In the data rows, 128 means zero.
A hidden rule labels the rows of this table. It goes by one to three of the table's principal directions, not those with the most spread.
tensor([ 93, 144, 165,  88, 224, 123,  82, 161, 164, 185, 102, 142, 151, 147, 161, 132, 176, 120, 134, 142, 121, 146, 121, 127, 112, 153, 162, 147, 152, 189,  83, 161]) A
tensor([129, 212,  29, 171,  44, 116, 110, 158,  33,  79, 113,  97, 166,  38, 113, 172,  95, 152, 118, 124,  73, 105, 100, 160, 161, 169, 114,  37,  88,  17, 117, 136]) D
tensor([141, 186, 122, 110, 166, 118, 131, 165, 130, 136, 138, 172, 137,  88, 120, 107, 136, 186, 141,  83, 131, 105, 101, 108, 112, 121, 118,  81, 120,  73,  76, 153]) A
tensor([132, 110, 130, 147, 107, 130, 161, 131, 120,  88, 124, 153, 116,  97, 116, 114, 106, 134, 129, 148, 146, 119, 141, 131, 117, 104,  97, 137, 141, 121, 134,  99]) B
tensor([132, 128,  91, 139,  57, 122, 131, 114, 107, 103, 147, 102, 124, 130, 116, 156, 108, 116, 111, 121, 114, 124, 147, 153, 141, 133, 114, 105, 100,  85, 178, 144]) B
tensor([163,  84, 151, 128, 113, 132, 156, 100, 150, 123, 127, 154,  98, 152, 151,  83, 135, 104, 188, 143, 162,  92, 144, 126,  89,  91,  94, 124, 167, 119, 137, 130]) A
tensor([125, 117, 147, 102, 161, 122, 124, 125, 156, 156, 129, 137, 126, 162, 148, 117, 139,  96, 122, 140, 140, 134, 120, 121, 109, 125, 133, 163, 148, 165, 135, 127]) C
tensor([135, 121, 117, 122, 165, 117, 134, 109, 138, 152, 124, 153, 114, 148, 125, 106, 159, 142, 155, 122, 134, 120, 119, 119, 117, 114, 143, 147, 127, 130, 114, 137]) B
tensor([166, 186, 107, 155, 126, 121, 170, 127, 106, 113, 113, 188, 116, 104,  79, 113, 138, 197, 183,  68, 137,  97, 124, 114, 137, 138, 109, 110, 100,  70,  75, 123]) D
tensor([132,  52, 193, 159, 132, 166, 182, 104, 163,  68,  99, 121,  93, 107,  96,  72,  46, 142, 131, 140, 179, 163, 147, 100, 140,  83, 135, 177, 184, 193, 125,  43]) A
tensor([138, 146, 117,  84, 227, 158,  85, 120, 128, 167, 190, 113, 138, 177, 129, 171, 190, 121,  90,  94,  80, 159,  93,  82, 140, 165, 181, 165, 146, 227,  71, 157]) C
tensor([125,  74, 175, 178, 149, 153, 156, 100, 134, 102, 126, 132,  77,  92, 117,  92, 103, 156, 116, 174, 174, 159, 148,  96, 123,  67, 149, 192, 164, 172, 126,  47]) D
tensor([130, 135, 107, 140,  95, 115, 153, 136, 118, 109,  84, 142, 132,  97, 126,  86,  82, 122, 150, 148, 132, 119, 106, 139, 133, 134, 119, 119, 145,  99, 119,  87]) A
tensor([154, 117, 144,  89, 164, 144, 136, 108, 161, 117, 154, 158, 108, 150, 138, 110, 150, 131, 148, 112, 140, 135, 130, 112, 103, 120, 130, 138, 180, 165,  99, 139]) B
tensor([162, 119, 130, 126, 111, 132, 157,  87, 150, 136, 156, 130, 103, 193,  90, 116, 141, 137, 133,  78, 139, 132, 139, 124, 144, 133, 141, 161, 100, 134, 154, 116]) D
tensor([ 97, 137, 125, 110, 204, 142,  78, 151, 115, 155, 144, 115, 144, 130, 155, 177, 161,  91,  87, 163,  93, 135, 117, 115, 111, 149, 147, 153, 163, 198, 100, 155]) B
tensor([111, 116, 126, 175,  88,  98, 198, 127, 133,  84,  22, 188, 102,  66, 104,  48,  50, 147, 182, 177, 178, 117, 139, 155, 120, 105, 106, 153, 156,  80, 128,  46]) D
tensor([134, 118, 114, 165,  20, 102, 173, 100, 123,  97, 106, 135, 109, 135, 106, 118,  93, 121, 139, 138, 160, 105, 164, 174, 127, 114,  88, 128,  88,  51, 209,  98]) C
tensor([156, 122, 114,  96, 115, 153,  98, 114, 123, 138, 178,  69, 149, 168, 150, 137, 138,  93, 107, 108,  90, 142,  90, 114, 149, 154, 152, 103, 135, 158, 126, 136]) C
tensor([123, 161, 186, 109, 183, 134, 142, 174, 166, 105, 113, 172, 137,  61, 126,  78, 102, 196, 121, 113, 170, 145, 108, 106, 107, 101, 128, 113, 161, 122,  71,  91]) B
tensor([108, 134,  81, 131, 189, 136,  81, 115,  85, 146, 166, 122, 118, 137, 145, 209, 190,  92,  97, 165,  86, 113, 139, 123,  98, 133, 136, 156, 149, 169, 123, 187]) C
tensor([109,  62, 169, 146, 162, 140, 135, 101, 152, 133, 114, 140,  80, 126, 143, 101, 127, 123, 139, 184, 160, 152, 161, 112, 110,  85, 150, 187, 177, 185, 130,  99]) C
tensor([151, 113, 146, 123,  87, 130, 157, 136, 145, 100, 112, 141, 124, 111, 136,  77,  92, 124, 161, 131, 151, 123, 128, 133, 122, 117, 104, 104, 156, 108, 126, 104]) D
tensor([155, 142, 149,  83, 132, 127, 118, 127, 163, 153, 151, 140, 129, 163, 155, 108, 157, 124, 157,  97, 135, 116, 123, 128, 107, 134, 124,  93, 141, 113, 118, 164]) B
tensor([132,  85, 174,  99, 161, 148, 134, 136, 166, 121, 147, 117, 132, 144, 123, 115, 117, 133, 117, 101, 139, 158, 131, 101, 138, 111, 132, 138, 141, 187, 119, 134]) C
tensor([131, 125,  54, 164,  57, 113, 118,  94,  65, 146, 151, 104, 121, 173, 123, 197, 160,  71, 124, 147,  83,  85, 152, 158, 137, 155, 102, 132,  75,  93, 191, 168]) C
tensor([137,  55,  73, 161,  41, 128, 136,  97,  83, 129, 175, 100,  99, 183, 118, 177, 148,  47, 120, 166,  87, 103, 185, 155, 143, 135,  90, 156,  93, 139, 215, 165]) A
tensor([159, 173,  96, 118, 123, 120, 126, 149, 108, 139, 152, 143, 143, 110, 123, 115, 147, 166, 149,  81, 109,  98,  96, 117, 132, 134, 118,  66,  99,  63,  94, 158]) D
tensor([148, 174, 105, 102, 159, 106, 137, 116, 147, 155,  80, 179, 133, 151, 136,  77, 157, 136, 197, 115, 131, 105,  92, 142, 110, 158, 146, 124, 152, 105,  79, 123]) B
tensor([141,  47, 165, 164,  60, 160, 173, 123, 126,  95, 135,  75, 124, 125,  97,  95,  38, 117, 104, 120, 136, 153, 126,  93, 189, 109, 117, 140, 110, 164, 157,  54]) C
tensor([152, 145, 113, 103, 103, 122, 101, 125, 123, 168, 171, 104, 146, 164, 159, 133, 168, 111, 124, 111, 107, 115, 101, 128, 130, 141, 133,  92,  98, 100, 142, 154]) C
tensor([109, 240, 102, 131, 205, 114,  95, 175,  97, 139, 102, 177, 156,  61, 131, 149, 173, 186, 130, 129, 114, 101,  96, 136,  98, 154, 141,  98, 134,  83,  48, 142]) C
tensor([ 69,  40, 245, 142, 164, 141, 160, 143, 205, 111,  54,  86, 134, 120,  93,  77,  21, 146,  83, 136, 192, 220, 144, 104, 177,  91, 167, 210, 129, 234, 153,  32]) C
tensor([116,  97, 148, 126,  82, 112, 142, 119, 151, 115,  96, 130, 124, 126, 154, 103, 101, 106, 147, 161, 160, 121, 147, 157, 109, 105, 103, 117, 139, 100, 171, 118]) B
tensor([132, 168, 123,  98, 128, 115, 106, 106, 152, 160, 132, 121, 128, 159, 152, 120, 148, 129, 128, 115, 133, 138, 107, 139, 118, 143, 163, 120, 130, 103, 135, 132]) D
tensor([158, 142,  81, 139,  86, 122, 134, 106, 103, 126, 133, 125, 123, 168, 113, 152, 150,  99, 166, 105, 105,  88, 144, 155, 126, 157, 107, 108, 111,  94, 149, 171]) D
tensor([113,  93, 186, 105, 176, 130, 134, 150, 175, 118, 110, 154, 126, 105, 144,  92, 122, 148, 139, 142, 167, 149, 141, 118, 104,  89, 122, 135, 163, 161, 109, 127]) D
tensor([116, 209,  86, 127,  91, 107,  98, 138,  97, 143,  99, 118, 163, 112, 161, 145, 128, 106, 122, 151, 104, 101,  88, 164, 120, 176, 131,  86, 125,  63, 127, 117]) D
tensor([124, 159, 142,  84, 184, 124,  92, 132, 155, 198, 134, 130, 145, 182, 152, 133, 177, 119, 135, 102, 109, 132, 102, 116, 129, 166, 163, 132, 125, 159,  96, 160]) B
tensor([154, 126,  49, 111, 109, 147,  67, 109,  71, 189, 255,  42, 140, 232, 120, 243, 202,  56,  62,  78,  25, 109, 126, 115, 163, 181, 140, 117,  55, 156, 180, 236]) B
tensor([ 68,  32, 220, 146, 157, 132, 160, 140, 190, 109,  55,  98, 129, 120, 101,  90,  35, 125,  96, 156, 186, 191, 155, 118, 156,  83, 143, 203, 133, 216, 167,  61]) C
tensor([ 87, 129, 144, 129, 161, 125, 123, 128, 148, 106,  81, 125, 129, 113, 125, 138,  98, 119, 107, 159, 147, 151, 142, 149, 113, 128, 145, 163, 164, 160, 138, 108]) B
tensor([142, 135,  86, 149, 129, 123, 139, 109, 104, 130, 117, 148, 115, 142, 102, 135, 155, 136, 170, 115, 110, 100, 141, 140, 132, 142, 127, 129, 114, 110, 117, 154]) D
tensor([120, 123, 152, 152,  54, 124, 157, 128, 136,  97,  91, 117, 130, 106, 118, 101,  65, 131, 123, 141, 154, 144, 137, 148, 151, 131, 118, 126, 119, 101, 159,  64]) C
tensor([141,  87, 157, 136, 100, 129, 163, 111, 151,  81, 119, 162,  96,  92, 140,  79, 112, 152, 158, 158, 179, 133, 155, 135,  99,  72, 104, 127, 165, 107, 138,  95]) C
tensor([109,  83, 183, 193, 142, 142, 179, 110, 138,  73,  91, 161,  69,  45, 109,  73,  64, 183, 123, 185, 203, 149, 156, 103, 107,  44, 130, 184, 176, 134, 124,  26]) D
tensor([140, 149,  63, 112, 148, 124, 103, 113, 100, 171, 166, 106, 141, 192, 108, 182, 173, 105, 123,  77,  69, 102, 111, 122, 148, 170, 141, 121,  83, 130, 129, 201]) D
tensor([173, 105,  64,  87,  31, 127, 107,  72, 117, 155, 205,  83, 122, 224, 160, 159, 169,  61, 146,  99,  77,  90, 132, 153, 133, 157, 112,  68, 101,  82, 192, 208]) B
tensor([132, 116, 129,  96, 161, 150,  91, 141, 120, 145, 199, 107, 137, 148, 146, 180, 172, 108,  91, 116,  93, 136, 132, 103, 126, 133, 124, 120, 129, 175, 120, 185]) A
tensor([137, 148, 159,  88, 140, 135, 131, 141, 167, 135, 133, 132, 145, 139, 132,  97, 114, 143, 122,  93, 135, 143, 101, 118, 135, 145, 140, 111, 140, 136, 104, 111]) B
tensor([152, 146, 131,  91, 216, 171,  79, 109, 129, 181, 196,  84, 132, 204, 128, 183, 176, 105, 105,  65,  78, 144,  99,  70, 147, 173, 179, 146, 144, 222,  77, 181]) B
tensor([103, 224,  64, 106, 193, 108,  84, 163,  92, 143, 111, 167, 164,  89, 148, 172, 175, 141, 134, 132,  87,  67,  95, 153,  81, 162, 119,  70, 144,  69,  72, 197]) D
tensor([ 72, 122, 119, 144, 187, 136,  88, 155,  91, 127, 101, 111, 156,  88, 153, 180, 131,  92,  87, 201, 100, 130, 118, 127, 116, 135, 131, 152, 160, 186, 108, 126]) A
tensor([118, 131, 166, 132, 109, 145, 106, 148, 126, 125, 153,  96, 141, 117, 136, 162, 127, 131,  93, 125, 126, 145, 146, 125, 141, 133, 123, 110, 111, 137, 141, 132]) C
tensor([116,  48, 152, 114, 132, 145, 116, 115, 135, 148, 183, 137,  99, 158, 156, 159, 177, 100, 121, 164, 114, 135, 181, 113, 120, 107, 109, 154, 137, 189, 145, 171]) A
tensor([141, 126, 111, 100, 116, 112, 162, 112, 158, 122,  96, 168, 116, 127, 133,  51, 100, 137, 167, 129, 142, 131,  97, 132, 125, 128, 140, 128, 163, 108, 106,  91]) B
tensor([126,  49, 101, 121, 166, 119, 129,  91, 132, 150, 136, 146,  88, 166, 141, 122, 169,  92, 162, 165, 123, 125, 155, 121, 106,  92, 132, 177, 151, 175, 143, 174]) D
tensor([176, 173,  67,  93,  73, 112, 136,  88, 126, 145, 164, 145, 120, 167, 143,  98, 154, 128, 156,  95, 109,  98,  88, 142, 121, 152, 134,  85, 121,  51, 131, 134]) D
tensor([170,  66, 117,  90, 152, 147, 131,  83, 143, 138, 174, 136, 104, 197, 146, 123, 177,  88, 171, 115, 113, 120, 134, 105, 114, 119, 122, 142, 164, 187, 117, 178]) C
tensor([103, 109, 201, 124, 149, 124, 156, 166, 177, 111,  78, 165, 126,  70, 139,  56,  75, 160, 132, 159, 184, 153, 129, 121, 114,  91, 123, 139, 167, 138, 106,  66]) A
tensor([125,  98, 205, 161,  57, 112, 173, 149, 162,  94,  64, 153, 123,  76, 142,  54,  76, 153, 170, 166, 207, 130, 160, 154, 115,  79,  85, 111, 128,  76, 158,  61]) B
tensor([124, 102, 222, 123, 126, 151, 169, 124, 199,  98, 138, 129, 108, 127,  97,  80,  74, 175,  81, 106, 191, 180, 146, 112, 140,  97, 146, 170, 137, 164, 148,  41]) D
tensor([ 88,  81, 180, 136, 171, 149, 118, 132, 134, 142, 139, 134, 113, 114, 139, 152, 137, 138,  95, 165, 131, 162, 153,  92, 139, 111, 137, 176, 139, 206, 108, 108]) B
tensor([ 91, 158, 119, 167, 177, 115, 120, 133, 116, 117,  59, 145, 111,  76, 120, 123, 110, 141, 129, 182, 146, 150, 134, 142, 111, 125, 165, 179, 166, 140, 108,  90]) D
tensor([136, 198, 126, 129,  82, 112, 128, 155, 122, 118, 106, 120, 166, 105, 119, 129, 106, 159, 135,  82, 134, 109, 109, 151, 139, 153, 111,  60,  85,  44, 129, 130]) A
tensor([135, 207, 146, 117, 122, 132,  94, 172, 116, 136, 158, 111, 169, 114, 140, 171, 147, 140,  94,  94, 120, 111, 114, 133, 119, 156, 110,  72, 101,  87, 120, 152]) C
tensor([149, 118,  70, 112, 119, 131, 110, 113,  99, 161, 187,  85, 145, 199, 104, 181, 166,  97, 109,  73,  66, 119, 116, 118, 168, 163, 134, 123,  65, 146, 151, 193]) C
tensor([135, 113,  79, 140, 104, 132, 113, 117,  92, 123, 173,  87, 116, 141, 111, 178, 130, 104, 100, 116,  94, 132, 145, 125, 145, 128, 129, 127, 102, 128, 165, 176]) B
tensor([127, 131, 197, 152, 114, 136, 146, 150, 157, 106, 110, 111, 140, 121,  91, 116, 106, 168, 111, 100, 170, 160, 154, 138, 151, 122, 132, 142,  92, 136, 149,  84]) B
tensor([160, 169,  94,  97,  97, 119, 120, 136, 122, 114, 170, 132, 149, 132, 136, 142, 156, 133, 130,  90, 116,  93, 116, 150, 105, 133,  97,  61, 111,  61, 140, 178]) B
tensor([ 76, 163, 180, 145, 201, 145, 109, 168, 139, 112,  77, 135, 144,  84, 116, 156, 109, 144,  96, 155, 140, 146, 144, 135, 117, 149, 146, 158, 168, 182,  88,  99]) B
tensor([136, 155, 136, 168, 103, 138, 136, 145, 112, 112, 135, 109, 130, 122,  78, 150, 120, 155, 109,  95, 126, 135, 152, 138, 158, 148, 132, 131,  83, 117, 141, 114]) B
tensor([ 95, 130, 145, 142, 124, 126, 116, 144, 120, 121, 103, 129, 139, 100, 150, 141, 123, 111, 105, 185, 133, 135, 136, 146, 118, 132, 123, 144, 144, 142, 135,  95]) C
Which label does each new row get?
tensor([133, 187,  62, 141, 125, 127,  91, 101,  77, 154, 159,  97, 135, 170, 121, 204, 175,  95,  97, 120,  80, 108, 115, 142, 132, 178, 150, 140, 101, 120, 144, 154]) D
tensor([159, 167, 175,  15, 221, 162,  71, 163, 177, 168, 242, 132, 163, 173, 176, 153, 213, 132,  80,  66, 102, 150,  88,  82, 103, 151, 142,  96, 160, 198,  65, 190]) C
tensor([140, 199,  58,  94, 129, 140,  34, 121,  77, 191, 208,  57, 159, 191, 166, 225, 210,  69,  80, 113,  33, 130,  95, 134, 146, 214, 176, 100, 107, 144, 127, 201]) D
tensor([150,  91, 162,  80, 207, 133, 133, 126, 177, 160, 167, 177, 102, 140, 151,  68, 175, 162, 156, 115, 149, 140, 115,  84, 100,  81, 144, 141, 162, 163,  80, 146]) B
tensor([143,  61, 107, 150,  98, 139, 154,  48, 126, 129, 173, 123,  60, 191, 111, 140, 138,  96, 122, 143, 132, 127, 170, 119, 126, 102, 135, 194, 134, 156, 186, 121]) D
tensor([135, 200, 101, 175,  40, 128, 132, 157,  73,  80, 108,  91, 155,  41, 102, 133,  63, 178, 104, 108, 115, 155, 101, 134, 185, 158, 136,  73,  86,  53, 115,  68]) C
tensor([171,  63, 102, 100, 152, 152, 132,  74, 133, 138, 181, 120, 102, 209, 124, 138, 175,  92, 162,  97,  99, 125, 137, 102, 133, 127, 134, 150, 147, 195, 123, 182]) C
tensor([122, 128, 122, 141,  95, 110, 139, 133, 125, 119,  87, 139, 134, 104, 142,  98, 110, 125, 157, 156, 143, 105, 126, 154, 114, 118, 110, 103, 131,  80, 139, 114]) A
tensor([109, 161,  83, 173, 129, 127, 122, 136,  79, 115, 122, 107, 140, 108,  73, 184, 123, 155, 101, 103,  95, 117, 136, 138, 159, 151, 137, 126,  74, 106, 132, 144]) A
tensor([144, 122,  57, 157,  85, 134,  95, 116,  58, 168, 201,  82, 124, 197, 109, 230, 191,  65, 109, 112,  52,  83, 165, 140, 150, 171, 108, 124,  58, 125, 181, 220]) A
tensor([130, 102,  94, 124, 141, 122, 138,  84, 128, 137, 122, 137, 107, 163, 124, 123, 137, 111, 148, 133, 121, 120, 124, 125, 123, 123, 140, 156, 140, 142, 134, 137]) B
tensor([150, 126, 131,  98,  88, 117, 170, 118, 165, 113, 114, 158, 119, 124, 132,  48,  82, 143, 153, 114, 152, 130, 100, 128, 129, 121, 125, 110, 151,  91, 121,  81]) B
tensor([145, 127, 136,  84, 158, 131, 119, 129, 154, 141, 155, 137, 139, 161, 139, 124, 162, 126, 136, 100, 124, 126, 118, 123, 115, 132, 127, 116, 135, 145, 115, 163]) A
tensor([113, 108, 121, 144,  91,  94, 136, 133, 120, 156,  95, 130, 139, 140, 139, 122, 129, 103, 145, 153, 136, 112, 134, 148, 133, 121, 105, 134,  82,  98, 169, 131]) D
tensor([122,  90, 119, 185,  92, 132, 166, 105, 108,  96, 119, 109, 110, 129,  70, 136,  92, 137, 107, 128, 137, 129, 155, 135, 157, 111, 124, 169,  88, 130, 175,  88]) B
tensor([129,  69, 188, 133,  66, 147, 160, 151, 152,  76, 105, 103, 136,  96, 133,  93,  43, 114, 132, 136, 157, 150, 147, 123, 148, 108,  90, 102, 150, 143, 147,  91]) C
tensor([117, 106, 104, 153, 139, 149,  94, 125,  85, 163, 183,  87, 118, 173, 110, 213, 171,  84,  86, 134,  71, 128, 163, 118, 154, 159, 139, 167,  95, 189, 151, 176]) B
tensor([139, 117, 159,  99, 178, 151, 112, 143, 147, 136, 176, 125, 127, 131, 137, 131, 149, 143, 111, 104, 127, 143, 124,  94, 120, 112, 135, 121, 145, 166, 100, 153]) B
tensor([139, 134,  37, 153,  78, 122, 137,  91,  73, 117, 137,  93, 133, 156,  97, 159, 112,  93, 113, 118,  82,  99, 104, 142, 155, 155, 128, 129,  93,  99, 164, 128]) B
tensor([127, 116, 138, 133, 180, 110, 149, 120, 148, 148,  92, 184, 103, 125, 123,  82, 152, 156, 175, 141, 157, 128, 132, 118, 110, 103, 139, 168, 140, 137,  99, 117]) B
tensor([120, 144,  97, 141, 168, 108, 122, 131, 105, 123, 113, 182, 107,  98, 142, 144, 174, 127, 157, 172, 134, 100, 151, 144,  75, 107, 108, 144, 157, 112, 114, 164]) B
tensor([141, 116, 152, 112, 128, 149, 129, 144, 140,  98, 162, 106, 138, 103, 136, 118,  96, 134, 101, 111, 140, 122, 113, 111, 114,  97, 110,  87, 149, 119, 129, 130]) A
tensor([123, 151, 142, 136, 113, 131, 119, 143, 125, 118, 100, 104, 152, 101, 138, 115, 100, 134, 124, 134, 133, 138, 105, 134, 140, 140, 139, 105, 133, 115, 118,  94]) B
tensor([111,  96, 145, 161, 186, 171, 132, 144, 104,  72, 150,  94, 134,  88,  79, 178,  92, 145,  65, 118, 121, 144, 138,  91, 142, 102, 124, 155, 138, 200, 114, 118]) C
tensor([133,  63, 127, 150, 103, 123, 172,  82, 147, 108, 101, 149,  70, 142, 103,  92, 100, 130, 174, 140, 155, 143, 176, 131, 133,  99, 132, 173, 147, 139, 153, 116]) A
tensor([ 98, 167, 159, 130, 212, 131, 111, 109, 161, 137,  96, 173,  82,  95, 149, 100, 143, 164, 127, 181, 167, 152, 134, 129,  77, 111, 188, 181, 211, 147,  86,  82]) D
tensor([152, 118, 120, 131,  86, 127, 142, 101, 125, 122, 153, 130, 108, 134, 140, 108, 130, 126, 132, 136, 140, 124, 124, 126, 121, 109, 121, 125, 130, 102, 148, 105]) D
tensor([125, 134, 108, 122,  83, 130, 124, 122, 117, 106, 136,  94, 141, 114, 128, 142,  91, 130, 106, 112, 115, 140, 116, 131, 151, 136, 129,  94, 114, 101, 144, 126]) B
tensor([127,  96,  98, 148,  95, 136, 110, 112,  88, 154, 164,  87, 122, 177, 124, 191, 150,  71, 108, 137,  83, 123, 153, 125, 156, 154, 121, 151,  92, 162, 168, 164]) A
tensor([115,  34, 230, 105, 192, 142, 127, 162, 194, 161, 112, 144, 120, 163, 155,  84, 155,  89, 151, 173, 158, 174, 170, 113, 120, 109, 132, 198, 171, 255, 118, 123]) C
tensor([152,  78, 183, 133, 117, 153, 170, 153, 153,  66, 141, 136, 124,  89, 103,  88,  85, 159, 133, 107, 166, 139, 149, 110, 128,  80,  90, 112, 144, 142, 124, 106]) C
tensor([110, 145, 165,  88, 177, 147, 103, 166, 157, 118, 155,  89, 164, 105, 122, 143,  94, 161,  64,  78, 127, 165, 100,  98, 143, 122, 148,  98, 125, 153, 109, 139]) A
tensor([149, 136,  57, 124,  79, 112, 116, 112,  89, 154, 164,  97, 146, 187, 113, 178, 162,  92, 129,  89,  76, 105, 124, 143, 158, 166, 117, 109,  58, 101, 167, 189]) D
tensor([124, 100, 166, 116, 208, 147, 138, 160, 150, 124, 157, 157, 111,  92, 105, 106, 127, 184, 112, 105, 139, 158, 133,  76, 132,  90, 139, 147, 143, 179,  76, 134]) C
tensor([139, 154,  97, 130, 130, 135, 108, 138,  98, 138, 144, 119, 147, 131, 121, 155, 160, 137, 138, 104,  88, 112, 117, 129, 146, 160, 133,  96, 105, 117, 102, 161]) D
tensor([135, 130, 159, 111, 141, 147, 115, 143, 145, 120, 156,  72, 156, 136, 114, 137, 102, 137,  75,  84, 128, 176, 104, 104, 161, 132, 154, 129, 109, 168, 133, 113]) B
